Small tables with named rows and columns. After each table, cells are looked up by row and column.

Fibafi.csv
,Las,Bobiva,Gar,Dof,Nid,Vid,Bim,Fegile
Rafadok,21.030,66.927,52.454,64.226,47.971,64.539,48.270,43.254
Dop,60.106,20.175,24.607,21.789,23.067,20.609,63.593,69.512
Fur,60.240,20.328,24.993,19.269,21.948,19.458,54.794,75.637
Valev,44.053,59.870,39.186,54.267,95.082,61.924,6.276,46.691
Sobez,53.358,42.142,38.035,39.427,59.524,42.347,28.602,49.402
Mub,63.840,15.857,31.065,18.519,13.630,13.443,62.575,65.450
Zuz,63.540,31.117,40.187,30.098,52.796,31.499,29.892,52.349
Rig,67.628,26.304,36.668,26.051,48.897,29.286,35.246,50.176
Nep,7.791,77.344,71.882,81.101,32.300,76.247,68.393,11.237
Dil,36.223,53.537,69.338,58.802,31.305,53.355,57.432,13.758

Bobiva of Sobez = 42.142
Fegile of Valev = 46.691
Fegile of Dil = 13.758
Las of Fur = 60.240
Nid of Mub = 13.630
Bobiva of Rafadok = 66.927
Nid of Dil = 31.305
Fegile of Dop = 69.512
Fegile of Fur = 75.637
Vid of Rafadok = 64.539
Which row has the largest Bim? Nep

Table Veduv
|  | Zufep | Nid |
|---|---|---|
| Zedume | -349 | -251 |
| Gidu | -56 | 486 |
| Zupotu | -316 | 75 |
| Gemago | 867 | 837 |
| Kunur | 543 | -577 |
| Zadid | -505 | -47 |
| Vaz | 856 | 579 |
| Rosab | -11 | 882 |
| Tek | 71 | 290 |
| Balapes | 891 | -525 |

Zupotu, Nid: 75
Gemago, Zufep: 867
Balapes, Zufep: 891
Rosab, Zufep: -11
Tek, Nid: 290
Zedume, Zufep: -349
Kunur, Nid: -577
Gidu, Zufep: -56
Kunur, Zufep: 543
Rosab, Nid: 882
Zupotu, Zufep: -316
Gemago, Nid: 837
Vaz, Zufep: 856
Balapes, Nid: -525
Tek, Zufep: 71
Gidu, Nid: 486

Vulo:
|  | Zorof | Detu |
|---|---|---|
| Noz | 170 | 183 |
| Tovudat | 52 | 85 |
| Gilu | 106 | 58 |
| Robobe | 51 | 60 |
| Gop | 51 | 47 |
| Sezuz | 54 | 62 |
| Fof | 52 | 64 |
| Nogud | 207 | 225 |
| Reg | 55 | 88 |
| Vef | 113 | 117 |
| Zil | 52 | 76 |
| Keles | 104 | 57 |
| Babavel | 178 | 197 |

Keles, Detu -> 57
Nogud, Detu -> 225
Gilu, Zorof -> 106
Tovudat, Zorof -> 52
Keles, Zorof -> 104
Reg, Zorof -> 55
Zil, Detu -> 76
Noz, Zorof -> 170
Sezuz, Zorof -> 54
Gilu, Detu -> 58
Fof, Detu -> 64
Reg, Detu -> 88
Tovudat, Detu -> 85
Vef, Detu -> 117

Bozaz =
	Kivo	Bipaf	Kiz
Tig	16	14	32
Gid	158	193	46
Mufozu	21	147	44
Puvi	247	114	212
Tazosuv	164	38	209
Bizefu	49	30	184
Pobiru	215	175	178
Rezetiv	51	210	26
Ver	20	31	67
Besa	17	18	46
Zisuv	216	166	61
Desivib	21	37	42
Geb	229	142	214

Kivo of Rezetiv = 51
Kiz of Ver = 67
Bipaf of Puvi = 114
Kivo of Ver = 20
Kiz of Desivib = 42
Kiz of Mufozu = 44
Bipaf of Rezetiv = 210
Bipaf of Tazosuv = 38
Kivo of Mufozu = 21
Kiz of Pobiru = 178
Kiz of Bizefu = 184

Parof
|  | Nuza | Bev | Mibik | Metoset | Dafuzib | Guku | Roke |
|---|---|---|---|---|---|---|---|
| Kulal | 76395 | 49768 | 78834 | 55387 | 48052 | 62781 | 63682 |
| Zosi | 67675 | 70832 | 56710 | 59568 | 64567 | 68701 | 46420 |
| Zilira | 69565 | 80175 | 51721 | 61133 | 70603 | 74040 | 38684 |
| Met | 69391 | 79122 | 52318 | 60960 | 69918 | 73458 | 39558 |
| Vuf | 75192 | 49433 | 78374 | 55698 | 48279 | 62072 | 64642 |
| Barob | 75440 | 49013 | 78976 | 55713 | 47996 | 61996 | 65191 |
| Kela | 75801 | 49053 | 79185 | 55638 | 47903 | 62182 | 65014 |
| Gil | 83630 | 46233 | 87064 | 54141 | 43833 | 64513 | 65787 |
| Lozutol | 21560 | 55716 | 44249 | 74155 | 73569 | 40452 | 92906 |
| Zipim | 69519 | 80539 | 51441 | 61212 | 70873 | 74192 | 38416 |
| Rakunu | 74118 | 48273 | 79130 | 56390 | 48233 | 61064 | 67401 |
| Gis | 76240 | 48153 | 80408 | 55689 | 47325 | 61977 | 66219 |
| Tema | 34220 | 56804 | 49562 | 69333 | 68815 | 46730 | 82118 |

Bev of Zipim: 80539
Nuza of Tema: 34220
Bev of Zilira: 80175
Mibik of Zilira: 51721
Dafuzib of Zilira: 70603
Nuza of Lozutol: 21560
Nuza of Zilira: 69565
Nuza of Zosi: 67675
Mibik of Kela: 79185
Dafuzib of Gis: 47325
Which row has the largest Bev? Zipim

